First come named moves, each a turn or a mirror, each shown by rows before and after it. For each pair of rows after them, which moves, in which order, take the first row to the second? The first pair is done for you.
move j730:
.13 .03 -.37 -.24 .03 .01 -.24 .11 -.07  ->  .07 .10 -.20 -.43 -.03 -.09 .08 .09 -.17
.08 .04 .13 -.03 -.01 -.17 .23 -.11 -.05  ->  .14 -.06 -.09 .20 .06 -.08 -.17 -.09 .07
.06 .11 -.21 .03 -.09 .01 -.01 -.05 -.09  ->  .05 .12 -.16 -.01 -.11 -.02 .07 -.05 -.12
.06 .02 -.08 -.04 .04 .00 -.02 -.01 -.03  ->  .04 .03 -.05 -.07 .03 -.02 .02 -.01 -.05
move j800:
.14 -.12 -.05 .05 .14 .09 -.53 .09 .12  ->  -.24 -.02 .25 -.05 -.26 .28 -.09 .27 .07
-.04 -.11 .07 -.03 -.06 .03 .00 -.07 .10  ->  .00 -.12 .03 -.02 -.01 .01 -.07 -.09 .11
-.10 -.14 -.10 -.07 -.04 -.03 -.02 .18 .01  ->  -.06 -.17 -.12 -.07 .01 -.05 -.05 .17 .03
move j52:
-.04 -.09 .09 .09 -.18 -.10 .27 -.12 .09  ->  -.06 -.02 .10 .02 -.25 -.04 .28 -.05 .05
-.05 -.02 .04 .10 .02 -.01 .16 .05 .00  ->  -.07 .02 .03 .06 -.03 .02 .15 .08 -.02
-.08 -.24 .05 .05 -.06 -.04 .24 .13 .13  ->  -.12 -.12 .06 -.06 -.17 .04 .23 .22 .06
Then:
(two moves a pair)
.11 .02 -.14 .14 .02 -.03 -.08 -.14 -.04  ->  -.05 .04 -.08 .18 -.15 .10 -.03 -.04 -.01 => j800 then j730
-.26 -.02 -.02 .14 -.13 .23 -.07 .25 -.01  ->  -.15 .07 .14 -.15 -.01 -.03 .32 .11 -.18 => j800 then j730
-.07 .10 -.17 -.15 .00 -.11 .03 .09 -.03  ->  -.13 .10 -.16 -.12 -.05 -.05 .01 .13 -.01 => j730 then j800
-.19 -.05 .30 .26 -.05 .03 .05 -.05 .10  ->  .08 -.02 .05 .24 .20 -.03 -.31 -.11 .07 => j52 then j800
-.11 .03 .05 .06 .10 .12 -.36 -.06 .15  ->  .05 .06 .11 -.15 .28 -.11 -.17 -.20 .03 => j730 then j800
-.10 -.08 .32 -.06 .00 -.02 -.09 .09 .07  ->  -.01 -.07 .31 -.11 .11 -.12 -.06 .02 .03 => j800 then j730
-.03 -.27 .18 -.12 .17 -.16 .13 .10 .15  ->  -.14 -.28 .20 -.05 .04 -.03 .09 .18 .19 => j730 then j800
.14 .31 .17 -.20 .10 -.06 -.10 -.05 -.28  ->  .23 .10 .03 .08 .25 -.10 -.33 -.13 -.10 => j730 then j52
-.08 .22 .17 .09 -.21 .14 -.13 .05 -.02  ->  .02 .26 .24 -.10 -.08 -.06 .09 -.06 -.14 => j800 then j730
-.23 -.13 .19 -.13 -.09 .03 .21 .22 .09  ->  .05 -.15 .09 -.25 .23 -.23 .18 .03 .02 => j800 then j730
.11 .03 -.03 .18 .06 -.09 -.25 -.09 -.10  ->  .10 .10 .12 -.01 .05 -.21 .05 -.14 -.21 => j730 then j800
-.08 -.31 -.18 .18 -.21 -.03 .56 -.03 .09  ->  -.13 .03 -.20 -.10 -.41 .14 .52 .12 -.13 => j52 then j52
.11 .04 -.18 -.10 -.10 .00 -.12 .04 -.03  ->  .11 .06 -.13 -.18 -.09 -.04 .00 .02 -.08 => j730 then j800
.22 .07 -.02 -.19 .13 -.09 -.16 -.07 -.09  ->  .01 .13 .17 -.26 -.08 -.03 .11 .02 -.12 => j730 then j800
.09 .36 .10 .11 .10 .01 -.29 -.10 -.06  ->  -.16 .32 .33 .14 -.11 .07 .05 -.04 -.01 => j52 then j800
.15 .22 -.19 .03 -.06 .01 .00 -.12 -.18  ->  .17 .13 -.13 .06 .00 -.11 .13 -.21 -.15 => j52 then j730
-.02 -.18 -.12 -.09 .04 -.22 .45 -.06 .04  ->  .12 -.27 -.35 .10 .19 -.20 .07 -.09 .14 => j800 then j730
.23 .08 -.16 -.14 .31 -.16 -.10 -.16 -.06  ->  -.07 .18 .15 -.26 -.02 -.05 .34 -.04 -.14 => j730 then j800
.15 .07 -.20 -.01 -.06 -.02 -.04 -.02 .04  ->  .12 .05 -.08 -.07 -.05 -.09 .17 -.06 .03 => j52 then j730
-.21 .04 .03 .19 -.28 .13 .02 -.01 .03  ->  -.06 .10 .11 -.05 -.11 -.12 .28 -.17 -.12 => j800 then j730
.20 -.05 .01 .20 .11 -.02 -.14 -.15 -.01  ->  -.01 -.05 .11 .27 -.13 .17 -.09 -.01 .04 => j800 then j730
.05 .06 -.09 -.14 .11 .04 -.16 .07 .10  ->  -.12 .07 .06 -.15 -.05 .10 .06 .12 .12 => j52 then j800
.01 .03 .01 -.12 .03 -.01 -.20 .05 -.04  ->  -.10 .04 .12 -.11 -.10 .02 -.03 .08 -.04 => j52 then j800
.17 .23 -.19 .00 -.05 .05 -.20 .00 -.01  ->  -.08 .20 .04 .01 -.29 .11 .14 .06 .02 => j52 then j800
-.04 -.20 -.09 -.07 .00 -.06 .26 .13 .10  ->  -.04 -.18 -.23 .04 -.01 .06 -.03 .21 .14 => j52 then j730
-.02 .22 -.14 .03 -.06 .01 .11 -.03 -.03  ->  .05 .13 -.16 .11 .03 -.07 .11 -.11 .01 => j52 then j52
-.08 -.08 .32 .20 .05 .10 -.13 .02 .07  ->  -.09 .10 .30 .06 -.05 .18 -.17 .10 -.04 => j52 then j52
.12 .00 -.24 -.10 .02 .02 -.06 .06 -.10  ->  .11 -.02 -.14 -.16 .06 -.07 .15 -.01 -.11 => j52 then j730
-.12 -.14 .14 .11 -.02 -.10 .14 -.04 .09  ->  -.18 .05 .15 -.06 -.16 .02 .10 .08 -.03 => j52 then j52
.09 -.07 .35 -.04 .22 -.07 -.07 -.02 .12  ->  -.03 -.05 .42 -.03 .10 .00 .02 .05 .12 => j730 then j800
-.27 -.19 .22 .02 -.03 .08 -.16 .25 .10  ->  -.02 -.23 .06 .01 .24 -.08 -.35 .11 .09 => j730 then j800
-.13 -.10 .18 .05 -.03 -.04 .07 .08 .08  ->  .08 -.05 .00 .02 .16 -.08 -.19 .02 .03 => j52 then j800
.01 -.29 -.15 .02 .06 -.06 .22 -.12 .12  ->  -.02 -.31 -.18 .10 .02 .00 .13 -.08 .15 => j800 then j730
-.08 -.08 .01 -.26 .00 -.07 .27 .18 -.02  ->  -.17 -.14 -.08 -.04 -.12 .14 .02 .29 .11 => j730 then j800
-.15 -.15 .06 -.11 -.08 .13 -.06 .02 .12  ->  -.07 -.11 .10 -.23 -.01 .00 .08 -.06 .04 => j800 then j730
-.18 -.33 -.01 -.03 .29 -.03 -.22 .25 .33  ->  -.28 -.10 .22 -.39 .14 -.07 .19 .28 .11 => j730 then j52
-.02 -.01 .02 -.04 .05 -.05 .11 .00 -.16  ->  .05 -.05 -.10 .05 .12 -.04 -.06 -.01 -.12 => j800 then j730
.10 .11 -.44 -.04 .03 .14 -.19 .12 .01  ->  -.18 .11 -.18 -.06 -.25 .23 .20 .22 .01 => j52 then j800
.00 .39 .38 -.29 .01 -.04 -.08 .00 -.30  ->  -.18 .34 .33 -.06 -.18 .21 -.28 .15 -.17 => j730 then j800
.24 .13 -.05 .33 .08 -.06 -.33 -.32 -.09  ->  -.11 .17 .12 .41 -.30 .23 -.19 -.10 -.04 => j800 then j730
-.12 .16 .10 -.07 -.01 .02 .01 .07 -.14  ->  .03 .04 -.01 .03 .20 -.10 -.15 -.05 -.07 => j800 then j52
-.18 -.09 .25 .45 -.11 .00 .09 -.09 .16  ->  -.26 .24 .24 .17 -.32 .19 .06 .09 -.04 => j52 then j52
.04 -.17 .33 .18 .24 -.22 -.19 -.16 .10  ->  -.06 -.11 .49 .06 .13 -.22 .07 -.14 .03 => j730 then j800
.05 .09 -.09 -.01 -.15 .17 .06 .00 .02  ->  .15 .03 -.17 .05 -.02 .10 -.05 -.08 .04 => j800 then j52
.06 .02 -.15 .05 .04 -.07 -.01 -.20 -.07  ->  -.06 .01 -.14 .16 -.08 .07 -.07 -.11 .00 => j800 then j730
-.01 -.02 .03 -.18 -.04 -.10 -.02 .14 -.11  ->  .04 -.04 -.05 -.15 .02 -.12 -.13 .11 -.09 => j800 then j730
-.01 .16 .39 .06 .00 -.13 .22 -.14 -.14  ->  -.17 .10 .32 .32 -.17 .14 -.05 .03 .00 => j730 then j800
.02 .28 .38 .14 -.13 .00 -.06 -.24 -.08  ->  .05 .19 .38 .22 -.08 -.05 -.06 -.30 -.03 => j52 then j52
.09 -.03 -.10 -.01 .19 -.14 .14 -.10 .02  ->  -.11 .02 .03 -.01 -.02 -.02 .30 .01 .03 => j730 then j800
-.01 -.32 .17 -.21 .33 -.17 .05 .19 .13  ->  -.03 -.35 .08 -.06 .30 -.06 -.16 .24 .22 => j800 then j730
-.01 -.01 -.02 .01 -.03 -.09 .20 -.10 -.01  ->  -.10 -.03 -.04 .11 -.13 .04 .12 -.02 .05 => j730 then j800
-.02 .02 .26 .02 .19 -.13 .26 -.09 -.09  ->  .13 -.07 .04 .19 .34 -.11 -.11 -.12 -.01 => j800 then j730
.11 .28 .15 -.07 .05 .05 -.26 -.05 -.18  ->  .05 .27 .16 -.02 -.03 .13 -.29 .00 -.14 => j800 then j730
.00 .22 -.02 -.21 .12 -.08 -.11 -.07 -.23  ->  -.18 .25 .08 -.19 -.07 .06 -.01 .04 -.20 => j730 then j800
.04 .02 .05 -.02 .02 .00 -.08 .00 -.03  ->  .00 .02 .05 .00 -.03 .03 -.07 .03 -.02 => j800 then j730
.15 -.21 -.38 .07 .04 -.10 .21 -.20 .04  ->  .00 -.16 -.21 .00 -.12 -.05 .45 -.14 -.01 => j730 then j800
.02 .29 .12 .09 -.10 .24 -.17 .04 .05  ->  .03 .34 .22 -.07 -.08 .11 .07 -.02 -.05 => j800 then j730
.14 .22 -.30 .07 .04 .10 -.30 .09 -.14  ->  .21 .29 -.16 -.17 .11 -.10 .03 -.02 -.26 => j730 then j800
.16 -.09 -.03 .17 .12 -.10 .03 -.16 .02  ->  .03 -.04 .11 .08 .00 -.10 .25 -.12 -.03 => j730 then j800
-.03 .29 .09 -.41 -.05 .11 -.17 .22 -.23  ->  .10 .27 .01 -.42 .08 .04 -.26 .13 -.22 => j800 then j730
-.11 -.09 -.18 .03 .10 -.05 .18 .09 .14  ->  -.15 .04 -.17 -.08 .01 .03 .16 .17 .06 => j52 then j52
.14 -.07 -.15 .01 .18 -.15 -.08 -.08 -.01  ->  -.08 -.09 -.12 .17 -.06 .10 -.16 .10 .10 => j800 then j730
-.08 .17 .06 -.18 -.09 .00 .15 .14 -.14  ->  .15 .13 -.08 -.19 .14 -.14 -.02 .01 -.14 => j800 then j730
.10 -.14 -.05 .00 .00 -.15 .34 -.14 .15  ->  -.06 -.14 -.02 .10 -.18 .02 .31 -.01 .21 => j730 then j800
.03 .05 .20 -.10 -.01 -.07 -.12 -.28 -.22  ->  -.07 -.03 .29 -.04 -.05 -.07 .01 -.28 -.16 => j52 then j800
.27 -.12 -.27 .21 .19 -.12 -.01 -.24 .07  ->  -.04 -.13 -.19 .39 -.16 .21 -.04 -.01 .18 => j800 then j730
.24 .19 -.36 .05 -.13 .10 -.15 .00 -.15  ->  -.03 .15 -.10 .08 -.40 .18 .24 .08 -.12 => j52 then j800
-.07 -.12 -.10 .09 .02 .02 .08 .12 .24  ->  .04 -.13 -.14 .05 .15 -.09 .06 .05 .20 => j730 then j800
.00 .08 .02 .22 -.11 .19 -.27 .04 -.04  ->  -.09 .15 .22 .03 -.21 .13 .11 .05 -.16 => j800 then j730
-.04 -.08 .07 -.09 .01 .03 .25 .07 .01  ->  -.08 -.12 -.03 .07 -.04 .16 .04 .12 .09 => j730 then j800
-.01 .22 .22 -.13 -.06 -.08 .11 -.07 -.13  ->  .19 .15 .04 -.03 .14 -.14 -.18 -.15 -.07 => j800 then j730
.10 -.04 .21 .05 .29 -.18 -.20 -.08 .09  ->  -.10 -.05 .24 .20 .08 .04 -.28 .09 .18 => j800 then j730
-.07 -.33 -.06 .19 .02 -.03 -.12 .03 .21  ->  .09 -.30 -.03 .02 .19 -.24 .05 -.10 .10 => j730 then j800
.00 .11 .25 -.07 -.03 .03 -.08 .12 .04  ->  .08 .10 .22 -.12 .07 -.05 -.06 .06 .01 => j800 then j730
-.06 -.14 .10 -.01 .08 -.02 .00 .05 .09  ->  -.09 -.03 .10 -.12 -.01 .06 -.01 .13 .02 => j52 then j52
.07 -.18 .00 .04 .07 -.15 -.10 -.15 -.03  ->  -.03 -.13 .15 -.06 -.05 -.16 .11 -.12 -.09 => j730 then j800
.09 .12 -.14 .13 .08 .05 -.28 -.03 -.09  ->  -.15 .16 .03 .10 -.18 .19 -.09 .10 -.08 => j800 then j730
.00 -.24 .17 -.12 .21 -.04 -.15 .10 .08  ->  -.10 -.25 .20 -.08 .11 .05 -.14 .17 .11 => j800 then j730
-.12 -.13 .25 -.20 .02 -.04 .09 .14 .04  ->  -.14 -.18 .14 -.04 -.01 .09 -.15 .20 .13 => j730 then j800
-.07 .19 -.13 .01 -.10 .01 .06 .02 -.02  ->  .04 .10 -.20 .08 .04 -.07 -.03 -.06 .03 => j800 then j52
-.07 -.14 .16 .15 -.05 -.02 .10 -.07 .10  ->  -.02 -.16 .08 .20 .01 -.03 -.02 -.09 .12 => j730 then j800
.14 -.01 -.03 -.15 .15 -.01 -.05 -.14 -.08  ->  .03 -.05 -.08 .02 .03 .17 -.24 -.02 .01 => j800 then j730
.16 .19 -.16 -.09 .05 .03 -.16 -.09 -.17  ->  .06 .24 -.02 -.20 -.07 .04 .07 -.07 -.22 => j730 then j800
